In the rows, zero is written as 128.
The same turns and mirrors carry the whole set onto itself and the rows of a family onto each other. Which other rows belong to the same family as each row named below? List them in the order they appear above.
These 32 rows form 4 families of 8 rows each.
nadom: [105 101 109 110 102 108 138 143 139 122 108 131 138 169 135 131  62 121
 123 143 131 150 146 120 125 151 157 128 121 140 124 130 125]
rel: [101 132 102 143 104 120 161 134 119  90 121 175 133 151  97 129 107 104
 128 144 143 136 155 120 131 138 131 120 114 122 120 109 104]
nani: [149 100 144  89 134 157 124 127 164 144 147 129 124 147 120 134 148 134
 126 141 122  86 173 107 108 157 130 114 113 116 116 115 127]
Dus: [143 137  86 119  94 134 146 147  84  90  97 120 128 127  95 121 144 115
 113 105 134 111 140 131 133 115 152 142 109 116 128 130 145]
kemo: [130 118 136 115 122 149 152 108 162 157 129 151 123 162 129 138 123 135
 130 135 111 101 171 129 109 181 128 118 113 112 118 104 126]
Rines: [100 128  95  97 108 128 139 134 110  92 122 146 114 142  85 112 118 111
 105 136 166 137 160 102 126 131 123 122 126 121 130 100 114]
mep: [118 122 135 105 102 135 129 171 138 122 126 113 113 157 137 104  76 122
 126 150 154 150 159  96 121 114 145 122 111 154 138 138 130]
meriv: [136 132  79 128 102 122 151 138 118  90 100 135 136 135  90  95 150 128
 114 102 140 120 135 150 126 123 157 146 104 118 123 140 151]
peze: [147  88 116  99 152 163 129 121 146 123 113 116 107 147 120 136 122 144
 147 111 136 150 149 124 115 138 137 122  67 146 118 118 136]
Pitep: [135 151 145 109 162 111 160 139 140 141 152 156 133 125  86 123 142 125
 111 113 121 132 117 150 143 109 126 133 131 137 104 122 120]
nesu: [134 129 108 128  86 116 150 156 105  83  90 152 150 151 104 129 134 122
 128 121 117 109 125 139 135 126 171 150 104 108 116 141 130]
dig: [151 128 145 100 111 109 138 159 154 164 112 131 147 126  85 135 129 147
 131 126  97  99 138 135 134 113 123 115 113 127 117 140 168]
Vir: [134 146 149 103 159 116 142 144 117 134 157 139 134 104 103 146 147 132
 123 116 123 127 130 148 151 104 130 151 127 141 121 123 107]
Selif: [154 123 147  92 103 121 121 158 149 160 129 119 133 109 104 146 137 149
 139 136 101  96 165 141 142 110 126 121 120 126 124 144 142]
Filu: [ 91 121  86 116 107 119 144 126 138  98 141 164 123 141  92  92 127 115
 108 142 159 136 155 117 120 137 125 125 121 117 136 115 123]
Voge: [ 99  90  92 102  99 115 123 146 155 135 127 124 125 145 124 110  84 131
 128 141 135 154 134 112 117 125 144 130 101 138 148 144 149]
luzo: [149 147 135 106 133 142 147 165 114 123 150 126 130 150 150 103 134 117
 106 116 139 113 124 105 127 117 168 166 143 116 130 148 109]
pavo: [135 105 130 116 127 158 151 119 146 110  98 143 125 164 129 137  98 140
 144 117 115 155 141 152 111 148 152 117  78 139 123 109 142]
zotuz: [126 151 152 109 132 122 164 138 133 146 139 172 123 128 110 141 141 140
 142 117 100 131 118 160 146 121 138 147 104 124 117 127  97]
marug: [114  99  99  82 102 131 125 150 141 130 119 106 109 149 123 118  75 115
 124 138 141 159 151 100 121 122 147 115 107 139 133 135 125]
Zoli: [145 140 117 106 125 127 143 150 102 122 154 117 139 134 136 120 134  98
  90 117 119 102 120 126 131 122 171 158 148 119 126 144 111]
miraf: [134 124 157  85  90 111 137 146 156 167 105 144 137 141 113 142 120 165
 141 136  95 106 145 153 133 141 140 134 120 114 123 138 137]
relo: [143 138 102 115 123 110 156 147 132 138 147 121 139 146 124  95 129 100
  87 110 121 110 116 137 128 127 170 151 144 120 109 156 125]
Femi: [140 102 135 107 135 148 139 129 165 158 152 140 138 157 114 130 134 123
 117 142 109  83 145 100 104 157 123 113 108 117 125 117 151]
sodi: [127  91 120 112 155 155 135 123 152 122 130 138 127 148 115 130 121 144
 143 117 125 149 122 126 107 137 133 129  61 145 134 113 157]
bifep: [145 116 136 126 149 166 137 136 131 125 117 105 100 153 136 126 111 146
 156 112 146 141 152 119 119 132 131 134  75 164 122 123 146]
fifo: [157 147 102 141 101 147 152 168  96 100  98 121 123 138 116 108 142 122
 130 110 149 108 156 110 133 112 151 151  97 112 134 144 141]
vul: [134 163 153 112 156 125 150 155 119 145 139 142 117 119 114 125 138 156
 142 111 143 134 137 129 153 105 115 160 134 137 126 132 111]
Kotur: [151 150 157 105  90 146 135 166 144 158 119 122 120 123 115 119 128 157
 145 130 114  95 165 121 133 104 117 122 131 125 130 143 147]
gul: [146 125 161 105 136 168 131 129 149 132 136 126 120 162 132 118 143 147
 128 135 140  85 168  97 106 158 123 129 128 125 121 113 137]
Tosa: [129 136 119 120 120 106 157 142 118 142 142 146 139 155 136 131 132 109
 118 120 112  97 116 126 141 149 169 171 129 106 111 150  94]
Galog: [109 138 123 123 118 126 142 156 113  90 120 148 120 149  92 109 128 127
 122 142 187 127 174  90 133 132 121 138 118 127 133 108 123]

The rest of the family of gul: mep, luzo, bifep, fifo, vul, Kotur, Galog
The rest of the family of peze: nani, Dus, Rines, Vir, Selif, marug, Zoli

The same turns and mirrors carry the whole set onto itself and the rows of a family onto each other. Which other rows belong to the same family as each row named below? List them in the order they appear above.
These 36 rows form 6 families of 6 rows each.
futo: [160 158  97 134 139 132 125 165 151 113 154  87  93 147 151 110 128 143
 111]
Tus: [147 122 132 126 170 123 110 171 172  92 123 120 129 103 115 100 114 126
 117]
Kadod: [147 120 135 120 164 128 103 176 170  95 117 127 120 105 122 105 127 127
 109]
Vatu: [147 159 115  91 135  93 138 170 101 111 137 140 144 150 112 148 156 145
 120]
Lok: [137 140  85  85 160 119 151 192 149 122 157 138 106 119 113 107 103 137
 125]
suta: [157 155  97 130 148 128 126 161 156 107 167  84 100 147 150 113 128 139
 111]
durek: [141 145  83  86 154 110 160 190 137 124 151 138 109 112 112 106 107 139
 125]
Fakar: [156 152  96 124 153 128 119 163 155 114 158  87  92 150 151 107 125 137
 111]
busa: [138 129 131 155 136 110 113 153 152 129 121 152 146 135 115 150 130 150
 158]
toruf: [139 144  89  80 157 110 154 188 146 116 160 137 108 116 112 107 105 138
 133]
foza: [160 148  92 138 148 133 118 161 157 114 162  85  93 140 143 112 130 138
 116]
Givaz: [144 147 118  87 143  95 136 173 100 118 134 146 152 154 111 142 153 141
 125]
viko: [153 142  98 144 120 131 126 183 129 118 131  92 147 156 106 139 162 110
 154]
Pimez: [147 154 115  95 138  91 130 167 100 116 135 137 145 157 106 144 164 148
 127]
kepo: [158 150 106 142 127 129 143 181 132 129 135  90 141 157 110 140 165 116
 159]
varu: [151 115 132 125 161 118 107 183 172 107 119 125 126 108 118  94 114 129
 114]
zule: [134 126 117 148 129 103 104 153 147 126 122 154 144 135 104 145 125 142
 163]
Luba: [145 115 128 120 164 123 107 169 169  97 118 128 124 103 113 106 109 133
 106]
Vod: [134 123 119 146 133  99 119 142 148 127 121 149 145 135 117 149 125 155
 160]
gar: [146 119 131 128 165 118 107 175 169  97 114 122 125  97 118 101 123 134
 114]
dis: [134 139  83  84 160 109 158 189 144 128 150 137 106 112 116 106 114 125
 129]
Fupod: [133 133 123 146 134 106 116 155 139 130 114 153 146 141 113 151 121 151
 165]
Fibut: [146 150 116  94 136 101 139 165  98 108 137 140 151 157 102 131 157 147
 119]
puf: [161 158  97 135 144 134 127 157 154 119 159  98  89 150 147 110 127 133
 110]
siper: [154 150 104 146 129 142 138 182 137 116 137  93 148 154 112 139 162 112
 159]
kekal: [150 121 127 123 171 122 108 174 176  99 125 119 119 104 109  99 121 128
 110]
Zikib: [136 138 126 149 136 103 116 153 143 126 117 157 142 127 114 150 121 148
 164]
Vudi: [143 156 114  87 140  92 138 164 107 112 143 143 148 156 106 139 159 139
 120]
buki: [145 149 105  92 130  95 126 170 101 113 142 146 147 157 104 142 154 141
 121]
Damu: [151 152 107 150 128 131 139 184 132 118 127  89 146 146 112 144 163 113
 155]
serik: [165 148  98 134 143 126 121 172 157 121 161  90 101 149 151 106 129 138
 105]
rem: [154 145 104 150 129 133 139 183 132 122 128  94 152 150 104 148 164 121
 153]
Tiru: [134 144  85  79 154 114 151 191 135 119 156 128 102 121 109 100 111 135
 127]
vanem: [134 129 125 141 138 104 111 148 153 123 120 156 145 136 118 149 123 145
 167]
lipom: [144 140  88  85 153 104 149 197 145 131 159 139 106 120 116  99 110 139
 125]
dedut: [156 140 101 143 125 138 138 185 132 116 133  92 145 148 110 138 163 123
 168]

The rest of the family of varu: viko, zule, buki, serik, lipom
The rest of the family of foza: busa, Givaz, kepo, Luba, Tiru
The rest of the family of Fakar: Lok, Pimez, Fupod, kekal, rem
The rest of the family of gar: futo, durek, siper, Vudi, vanem

